One turn sends every row of this set to another row. A few are shown first. Where does it send the rows asked after them?
Tisa: [ -3.0  28.6   9.8   8.0  22.6  -4.6  16.8   6.5  15.5  17.7 -15.2  -4.6
  10.8 -29.6  -0.9  20.2  10.3  13.1  -5.9 -26.4  26.2  19.7 -22.2  12.4
  -9.3  21.0   5.0  10.5  -0.3  15.9  -6.4   8.5  -3.9  -6.7 -40.0 -13.0]
bubef: [-22.5  13.3  28.8  -7.4  23.5  -7.4  15.0  -6.8 -12.1  11.5 -27.8 -24.1
   0.8 -17.3   1.7  10.8 -15.3  12.2 -13.4  10.0  47.8   3.3 -22.9 -24.9
  14.2  17.3  26.7  30.6   1.9   6.1 -30.5   4.5  25.3 -14.7  -8.5   0.3]
fub: [-14.9   7.1   6.7   9.8   2.8 -13.3  12.1  -3.9  22.9  -3.6 -54.6  -1.9
  23.2 -31.1   6.9  18.5   6.1  -5.4 -24.0 -11.8  43.8  43.7 -32.1 -33.9
   0.0   4.8   0.7  28.1   9.2  10.3  11.7   9.8 -25.9 -10.3   5.2  -8.5]
pefuz: [-17.9  11.7  31.2  -7.4  28.4 -13.9  18.4  -2.3  -0.7   5.9 -12.9 -27.8
 -11.3  -2.5   3.8  18.5 -14.0  18.2  -7.9   7.8  45.4  -3.2 -25.3 -12.9
  11.8   4.7  25.9  21.0  -8.5   4.6 -32.4  20.9  18.9 -21.8  -7.0 -12.2]
fim: [-11.0  -9.6  -7.5   6.5  23.1 -34.5  13.4  -7.2  23.2  -9.4 -22.6  -5.1
 -11.4  -5.9  -1.6  -0.5  -1.9 -17.8 -26.6  -7.5  30.8   7.3 -11.7  -5.3
  -1.9  36.3   3.9  30.0  18.8 -10.8  -4.3  -7.9  13.4 -39.5  -5.7 -35.3]
Rago: [ -3.2  -3.3 -10.3  20.6  -1.0 -23.3   7.6  -4.9 -10.5   7.5 -31.8  21.9
  13.5 -15.8  11.9  -2.4  -7.5   3.8 -26.0 -10.6  23.9  23.2 -52.7  -8.3
 -11.0  26.8  20.9  41.8 -11.9  -9.2 -25.0   0.6   2.0 -36.6 -30.0  -2.3]
munub: [-10.9  -9.7  -9.9  11.3  13.5 -28.6   8.2   3.0   0.5   8.0 -26.7  21.3
  22.2 -15.5   8.8   4.2   3.5  -9.2 -25.3   0.5  22.2  20.1 -39.7  -7.2
 -18.9  38.2  31.1  21.0 -10.5 -17.7 -20.1   5.1 -11.6 -31.4 -32.2  -3.6]
Soz: [-18.6   0.5  -2.4   9.8  -2.8 -22.4  17.7   6.8  -3.8   4.8 -20.9  15.0
  24.8  -0.2  10.4  -4.2   2.6  -5.4 -20.8   4.1  24.8  28.8 -49.6  -3.7
 -16.9  38.6  20.2  22.9  -9.2 -19.9 -22.0  -3.7  -7.3 -15.4 -28.6   0.9]
divo: [ -2.8  16.9 -13.6   0.0  -6.8 -20.9  18.3  -1.1  -6.2   5.3  -8.0  -1.9
 -31.8   5.2  -4.8 -10.8  -3.3  -3.8 -17.0  -4.7  44.3  11.8 -19.3   2.6
  -2.2   2.7  18.8  11.5  28.3 -21.1   6.4  13.1   8.1 -35.2   0.2 -10.1]
Napu: [-14.6 -11.8 -13.9  22.7   1.3 -26.5   9.6  -1.4   4.6  -0.3 -29.8  16.3
  11.8 -10.1  21.3  -3.9  -3.6  -4.2 -28.9   0.4  10.0  32.0 -53.5  -8.2
 -11.3  36.5  11.3  30.2  -5.3 -12.4 -13.0   5.5   1.6 -34.0 -23.8 -14.0]
Ketak: [  4.0  17.3  -5.3  19.8 -11.0 -31.6  17.5  -5.1  -0.1   3.5 -17.9  -3.9
 -24.8   3.0  -0.4 -12.0  -0.2  -8.8 -22.5 -11.5  48.2  12.7 -18.8   2.2
   2.7   4.7  20.5   5.7  36.6  -4.7  -5.5  19.5   1.9 -39.3   5.6 -24.2]
Repig: [  1.6  18.0   8.2  10.6 -19.7  -6.6  13.8 -26.5   0.2   1.9 -27.5  10.0
  -6.9 -23.8   4.4   9.3  -1.3  23.1 -15.7  -5.2  34.9  18.2 -30.9  12.9
  -9.3  -7.3  12.8  36.5   2.5 -34.3  -1.7  11.1 -11.0 -42.6  -4.0 -15.8]
Sus: [-15.1  36.0  -2.3   3.1  14.4 -12.8  34.3   3.2  -9.2   9.7 -38.1   1.6
  10.9  -3.0   8.0   2.5 -22.2 -10.2 -24.2   3.9  20.0   8.3 -31.9 -12.2
   8.9  29.2  46.2  29.3   3.3  14.0   2.2  43.1  -3.1  -6.1  14.5 -16.2]
loma: [ -7.7  -6.3   8.6   2.4 -14.2   3.1  19.6 -16.2   4.7   9.3 -31.8  15.0
   6.2 -15.9  13.0  22.5   1.9  17.0 -10.7   7.4  36.0  19.2 -35.3  -2.4
  -5.1  -3.3  11.8  28.9   3.2 -36.1  -2.1  11.8 -25.9 -48.1  -4.5 -12.9]
buz: [-10.4   7.0  -2.0   0.2 -18.3  -3.3  23.9 -14.0  -0.2  -5.3 -20.9   6.8
  -2.0 -14.4  16.8  -2.3 -10.0  24.8 -16.6   2.9  28.6  25.9 -37.4  -0.4
  -8.4  -2.9  12.7  39.9  -8.0 -40.5  -1.4  13.6  -9.9 -42.8  -1.5 -13.8]
sen: [-15.1  42.8 -12.8   5.4   3.5  -7.5  41.7   2.4   5.7  -1.4 -33.0 -15.7
  17.2   0.5   3.6  -1.4 -12.1  -6.2 -28.0  -6.7  27.8  10.3 -24.8  -6.4
  14.0  20.2  32.6  31.5  -6.6  16.3  -7.5  44.7 -15.5 -11.7  11.7 -10.9]
kal: [ -9.4  14.3   7.3   5.6   3.2  -5.5  17.3  -5.1  31.0 -11.9 -59.8  -2.1
  14.5 -22.0   8.1  24.6  -8.5  -2.9 -29.4 -21.3  46.2  34.1 -28.5 -33.8
  11.2   1.4   3.3  15.4  17.8   0.4   7.8  20.5 -13.7 -17.3  15.4 -12.9]
Deme: [ -0.1  -9.4  -8.8  11.4  23.3 -35.6  21.7 -13.4  13.8 -10.0 -33.4  -8.2
  -3.1  -9.2   8.1 -10.6  -3.0  -9.0 -35.9 -11.9  33.3   2.8 -14.5  -9.9
   4.5  42.6  17.7  40.9   9.8  -3.0 -21.3  -2.8   3.7 -37.2  -3.5 -37.2]
zap: [-24.1  17.5  35.2   3.0  27.4  -7.0  16.8   0.0  -2.3   4.6 -17.4 -31.6
  -4.1 -19.1   4.9  37.3 -21.2  10.1 -14.9  -3.9  46.5   9.6 -26.3 -20.3
  -0.2  23.2  42.1  31.6  -0.4  11.3 -11.0  13.8  12.0 -13.7  -8.7 -11.0]
feb: [-16.0  12.4  17.0  15.0  -0.4  -7.5   5.3  -6.2  22.3 -13.7 -52.7 -12.3
  11.3 -27.2  12.6  18.2  14.5   9.4 -30.4 -11.3  36.2  40.5 -33.0 -30.8
   6.3  -3.1   1.8  18.5  26.3  12.2  -2.7  23.3 -12.3 -13.7   5.8  -7.2]
ledag: [-24.0  11.1  36.0  -0.8  34.5  -1.0  17.7  -2.5  -7.9   2.4 -10.9 -11.3
   0.9 -11.1   4.3  22.1 -12.9  23.7  -6.6   4.7  45.1   9.4 -23.9 -21.0
  -0.5  17.9  32.4  28.5  -7.1   4.3 -30.4   3.2  16.6 -23.0  -7.3 -20.0]
ris: [-23.6  35.7  -0.9   5.0   2.6  -9.0  31.0  -1.6  -5.2  11.0 -38.8   0.6
  11.5   7.3   7.6   3.8  -8.2  -4.3 -26.5  13.6  24.1   4.6 -36.7  -5.8
   5.6   7.4  29.3  35.7  -5.7  16.2  -0.2  44.0 -17.9  -4.3  16.0 -13.7]
pef: [ -2.8  14.0   0.4  13.9  29.3  -0.6  15.5  -0.6  15.0  28.3 -10.5  -3.8
   3.5 -36.7   4.6  11.6  11.0  14.2 -14.3 -37.2  38.8  24.0 -37.0   0.6
  -5.4  21.8  11.9   6.2  -6.8   5.6 -11.0   0.1  -8.8 -14.3 -32.5  -5.7]
nof: [-16.4  39.7  -5.0  10.9   6.1 -20.5  34.4  -2.8  -4.9  -3.1 -39.1   0.9
   6.5   2.3  -0.2   6.5 -16.7 -13.0 -30.9   6.3  19.6   6.1 -19.6 -11.0
  12.6   4.5  39.2  23.2   1.9  13.9  -5.3  46.6 -15.1 -17.6   6.7 -23.3]
pudeg: [-13.6  22.5  15.8   9.5   4.9 -12.5  12.0 -17.7  26.9   0.6 -55.3   7.4
   9.1 -26.6  10.4  14.0   5.4  -0.5 -38.7 -19.3  41.4  38.8 -31.7 -28.8
   2.9 -13.6   4.8  23.2  19.9  -1.8   9.2  14.4 -20.8 -15.8   0.3  -9.2]
Sabu: [-17.5   1.6  14.7   6.6  31.2  -8.4  18.1  -6.8 -13.0   6.0 -16.3 -25.1
  -7.6 -20.5   2.7  19.1 -12.7  15.5 -11.9   9.4  39.5  -1.1 -21.6 -22.1
  17.9  21.4  36.2  22.3  -7.6   6.6 -37.6   9.2  14.8 -28.6  -4.1 -18.4]
Fones: [ 11.7   8.9 -10.4   1.5  -5.6 -23.0  20.9  11.8   3.3   2.5 -11.8  -5.9
 -17.9  11.2   4.2   2.4   7.2 -15.2  -9.1 -12.4  29.0  11.3 -31.0   1.6
   6.7   3.6  18.1  11.1  35.0  -6.9  10.0  30.4  10.3 -29.3   6.1  -9.7]
rezop: [  8.7   8.8  -3.8   7.8   0.1 -18.4  33.2  -1.5   4.1  17.3 -11.6   6.2
 -21.6   8.4   2.6  -8.7   5.0  -6.1 -16.1  -8.6  37.7   4.6 -29.3  -0.3
   2.9  -1.5  22.1   6.3  30.0 -13.1   7.6  34.9  -4.6 -37.7  12.1 -10.2]
vaki: [  3.7   8.7   4.7   3.3  31.1 -18.7  14.6   4.8  17.3  10.3 -16.0 -21.0
  -0.4 -33.3  -2.1  14.0  11.7   9.7 -10.7 -29.9  37.7  25.2 -26.2   0.2
  -4.1  29.7  11.5  -3.8  -1.4   7.7  -4.3  13.3  -5.8  -5.1 -38.1  -3.5]
Kudip: [-11.3  13.1  13.6  12.8   3.4   0.9  25.3  -1.0  23.4 -11.6 -51.4  -2.2
  14.4 -20.7  15.3  24.4  -5.2  13.8 -40.4 -13.7  47.5  21.8 -29.3 -31.2
   6.1  -3.0   0.3   9.9   4.1  15.1   6.2  13.0 -13.1   4.5   6.0 -11.7]
fube: [ -7.4  -2.9  10.7 -12.2 -17.5   4.0  19.7  -7.4   5.1  -1.4 -30.1   5.9
   4.5 -10.1  12.4  15.8  -1.5  20.0  -9.0   2.2  32.8  11.1 -28.5   4.6
  -3.1  -8.2  -3.8  31.4   9.1 -40.9  -3.5   9.3 -16.0 -26.8  -7.7 -16.0]
fizef: [ -2.9  18.3   3.5   9.7  24.4   5.2  11.6   2.4  13.8   7.7 -18.4  -0.2
   0.4 -21.6  -2.1  18.1  15.2  20.1 -20.3 -33.6  36.8  23.2 -33.1   2.7
 -11.0  23.5   9.7 -12.1   3.2   1.8  -6.8  16.2 -11.2  -3.1 -34.7  -4.6]
kaz: [-14.4  35.7  -1.8  -0.3   8.7 -10.6  25.7  16.9   4.1   3.5 -40.2  -9.6
   6.0 -11.7  10.2  18.7 -27.1   1.3 -34.7  -9.6  27.8  -3.2 -32.1 -11.8
   5.9  10.7  41.2  24.8  -2.8  19.4   2.7  41.0  -4.2   2.3  12.0  -8.2]
vep: [  0.6  -9.5   6.5   1.1  36.5 -42.8  24.6  -6.9  24.8  -8.2 -19.2  -3.7
  -3.0  -5.1   3.1  -4.5   2.8 -15.0 -30.0  -3.8  38.6   2.8 -11.0 -22.0
  -1.9  27.8  25.3  30.0  11.1 -14.6 -15.0   2.6  10.8 -38.2   7.8 -21.8]
Mas: [-16.5  14.9  21.8  23.6  22.8   4.5  25.6  -1.0   5.1   7.1 -15.3 -12.9
   8.6 -23.8   1.0  19.3   4.9  11.7 -21.7 -25.0  44.1  23.9 -30.1  -4.3
 -11.7  27.7  12.9  -1.9  -1.9  18.0   5.4  14.1 -10.6   4.5 -33.9 -11.7]
Vosup: [-10.8 -10.2  10.3   0.1  26.3 -34.9  22.1  -6.5  23.1 -20.1 -18.0 -17.2
   6.7  -9.4   2.1  -4.3   7.1 -17.0 -22.4  -6.6  29.0  12.4 -21.9 -12.5
  -1.1  41.9  22.4  40.9   8.3 -14.1  -6.7  -0.3  12.4 -31.8  14.6 -21.9]

bubef goes to Tisa
rezop goes to vep
pefuz goes to vaki
And these:
zap goes to Mas
ledag goes to fizef
Repig goes to Ketak
buz goes to divo
Fones goes to Vosup
pef goes to pudeg

